128 stands for zero in the data rows.
Some points, each followed by its number:
132 133 109 198 122 113 123 178 126 132 147 149 148 141 111 126 0
109 162 112 147 121 179 074 119 059 159 167 196 160 089 107 162 1
122 163 111 137 119 186 080 127 082 129 165 177 163 109 108 137 2
140 089 145 100 120 064 192 122 197 098 081 049 088 161 146 091 3
138 075 176 066 120 065 191 109 200 096 058 036 066 153 160 089 4
119 148 110 199 122 144 094 159 093 162 166 189 160 120 107 158 5
130 143 110 207 121 130 109 172 110 148 160 172 156 130 108 140 6
139 079 174 070 117 064 199 111 203 096 061 038 068 151 158 093 7
136 076 176 064 120 064 198 105 203 097 057 038 065 153 161 091 8
139 115 113 160 122 090 157 161 159 099 121 107 127 157 118 100 9
140 078 175 069 119 064 191 109 202 096 058 038 067 154 155 094 10
109 157 111 153 122 177 074 125 064 166 171 201 159 089 107 166 11
126 141 112 193 120 129 110 167 110 144 153 165 155 133 112 138 12
142 161 112 086 162 195 103 107 116 096 158 138 159 131 127 110 13
139 081 167 074 122 064 196 113 197 097 063 038 072 151 159 092 14
116 157 110 184 124 160 075 143 073 177 171 205 162 105 109 176 15
134 091 163 078 119 085 173 108 180 106 075 058 084 141 150 102 16
109 157 112 157 121 175 072 129 059 169 170 203 159 091 109 170 17
142 086 157 089 121 064 194 119 201 099 073 034 080 158 151 091 18
116 154 111 192 122 155 086 149 081 172 168 203 166 112 111 173 19
120 139 121 180 119 133 109 150 109 157 153 169 148 126 114 153 20
115 158 109 189 120 156 080 147 074 175 173 206 163 103 110 176 21
138 078 173 069 118 061 192 109 202 097 056 034 068 150 160 093 22
138 077 173 068 119 065 192 106 202 099 057 032 069 150 158 092 23
119 142 121 170 123 142 103 140 099 160 150 177 151 117 118 162 24
140 081 167 078 119 065 190 114 200 096 063 042 073 156 153 094 25
138 082 175 071 122 063 193 107 201 097 057 035 065 150 162 092 26
134 120 113 156 122 101 147 153 146 108 126 118 131 147 118 109 27
117 151 112 198 121 150 089 156 088 167 167 195 161 115 110 162 28
141 090 150 094 122 064 196 120 198 097 075 039 085 161 152 092 29
113 148 121 131 120 166 093 118 082 147 150 171 146 102 115 148 30
142 099 116 130 123 077 179 139 182 096 101 074 103 160 133 092 31
138 108 115 141 123 088 165 141 167 107 112 094 113 154 129 104 32
113 148 117 133 119 166 093 121 081 148 153 173 148 103 114 149 33
141 084 161 082 123 065 193 115 202 095 067 036 075 156 154 091 34
125 143 113 173 140 140 102 147 104 153 160 174 157 122 118 153 35
116 162 111 136 121 188 075 119 063 146 167 191 162 098 109 152 36
158 132 114 037 235 149 145 092 170 098 116 071 123 150 163 094 37
138 085 163 084 122 063 196 112 199 096 068 036 079 157 154 093 38
152 115 120 044 222 121 163 091 183 094 099 054 107 153 176 095 39
142 091 142 104 116 064 189 127 195 096 084 050 090 158 145 091 40
143 110 116 146 120 083 172 152 172 096 109 092 115 162 127 094 41
116 147 121 131 119 165 092 118 086 148 151 171 142 100 119 152 42
154 141 114 051 214 161 131 097 153 097 132 094 137 142 156 095 43
114 163 112 137 121 187 071 119 059 150 166 190 161 094 110 150 44
131 133 121 185 121 119 122 162 125 139 144 150 142 133 115 132 45
126 169 112 120 122 203 076 113 080 118 173 174 164 109 109 135 46
120 145 110 206 122 134 103 168 105 153 160 179 161 127 109 147 47
112 163 111 138 119 192 071 118 060 149 169 191 159 094 109 152 48
134 164 112 096 147 194 094 109 103 104 161 152 158 121 119 121 49
140 106 114 139 122 079 171 147 176 096 107 081 114 162 126 091 50
113 158 111 177 123 162 076 139 071 173 171 205 164 104 108 172 51
156 120 109 038 240 132 156 087 182 095 102 056 111 154 180 091 52
128 141 112 206 119 124 115 174 115 145 155 166 155 133 111 141 53
140 153 120 093 146 177 115 115 128 097 149 130 150 131 123 110 54
142 085 164 064 140 077 190 104 199 095 063 040 073 151 163 090 55
New points follow, each followed by the numbers of its five nearest points above by angle, nearest first.
140 117 113 170 119 100 147 171 151 103 130 118 132 151 115 109 27 9 41 50 32
116 148 119 134 120 165 092 119 086 148 153 171 144 100 118 152 42 30 33 1 48
130 172 112 108 129 204 082 113 089 106 172 169 166 116 108 127 46 49 2 36 48
109 159 115 147 122 183 072 119 059 156 169 196 158 092 109 161 1 33 11 44 48
122 152 118 116 121 176 095 115 094 125 152 157 149 110 115 134 46 2 36 48 44
139 113 112 156 121 092 161 159 162 100 119 105 122 161 122 100 9 41 27 50 32
139 117 121 165 120 098 147 164 150 113 126 114 130 151 115 108 27 9 41 32 50
123 151 113 203 120 144 096 163 094 165 169 189 164 120 110 159 5 28 20 47 35
134 129 111 180 119 115 127 167 127 125 143 141 145 141 108 121 0 45 53 12 6
106 156 112 164 119 171 073 131 062 172 171 204 162 094 110 177 17 11 51 1 15
107 159 113 164 122 168 076 131 061 177 174 205 158 094 110 173 17 11 51 15 1
141 164 109 087 159 196 106 106 119 096 159 145 161 130 123 113 13 54 49 46 2
110 160 108 145 121 181 072 122 060 162 165 197 158 089 108 161 1 11 33 17 30
112 157 110 175 122 165 073 139 062 174 170 208 162 098 111 177 51 15 21 17 11
154 122 111 038 242 132 156 088 179 093 106 057 114 153 180 096 52 39 37 43 55
118 150 110 196 122 148 088 155 086 167 172 198 166 116 109 168 28 19 5 24 21
133 129 111 176 120 117 127 165 128 123 143 140 144 141 107 119 0 45 53 12 6
140 088 164 065 142 080 186 104 196 097 069 045 076 151 159 093 55 8 26 4 23
136 131 110 172 140 116 130 164 136 126 140 133 143 143 123 121 0 45 53 6 12
112 157 110 173 120 166 075 137 067 175 172 210 162 097 108 178 51 15 21 17 11
109 160 109 162 121 172 073 128 058 169 172 201 162 091 109 171 17 11 1 51 33
111 160 111 144 119 185 072 119 064 158 169 197 157 089 111 164 1 33 11 42 48
135 091 163 078 119 085 174 108 180 105 075 057 084 142 150 101 16 23 4 8 22
118 147 110 196 122 142 098 161 097 154 162 182 161 121 109 150 5 47 28 20 35
123 152 113 204 120 145 096 164 094 165 168 187 164 121 111 158 5 28 20 47 35
133 169 110 100 140 201 089 112 100 097 166 158 162 121 116 126 49 46 13 54 2
110 162 107 144 121 182 075 123 061 157 167 196 159 094 109 162 1 33 11 44 48
109 161 112 162 122 173 072 131 063 172 171 202 161 095 111 175 17 11 51 1 15
115 148 121 127 122 167 091 117 086 141 148 169 144 105 119 145 30 42 48 44 33
139 107 115 142 122 086 167 144 170 106 111 091 112 155 129 101 32 50 41 31 9
108 155 109 168 121 169 070 131 061 172 168 208 159 096 109 175 17 51 11 15 1
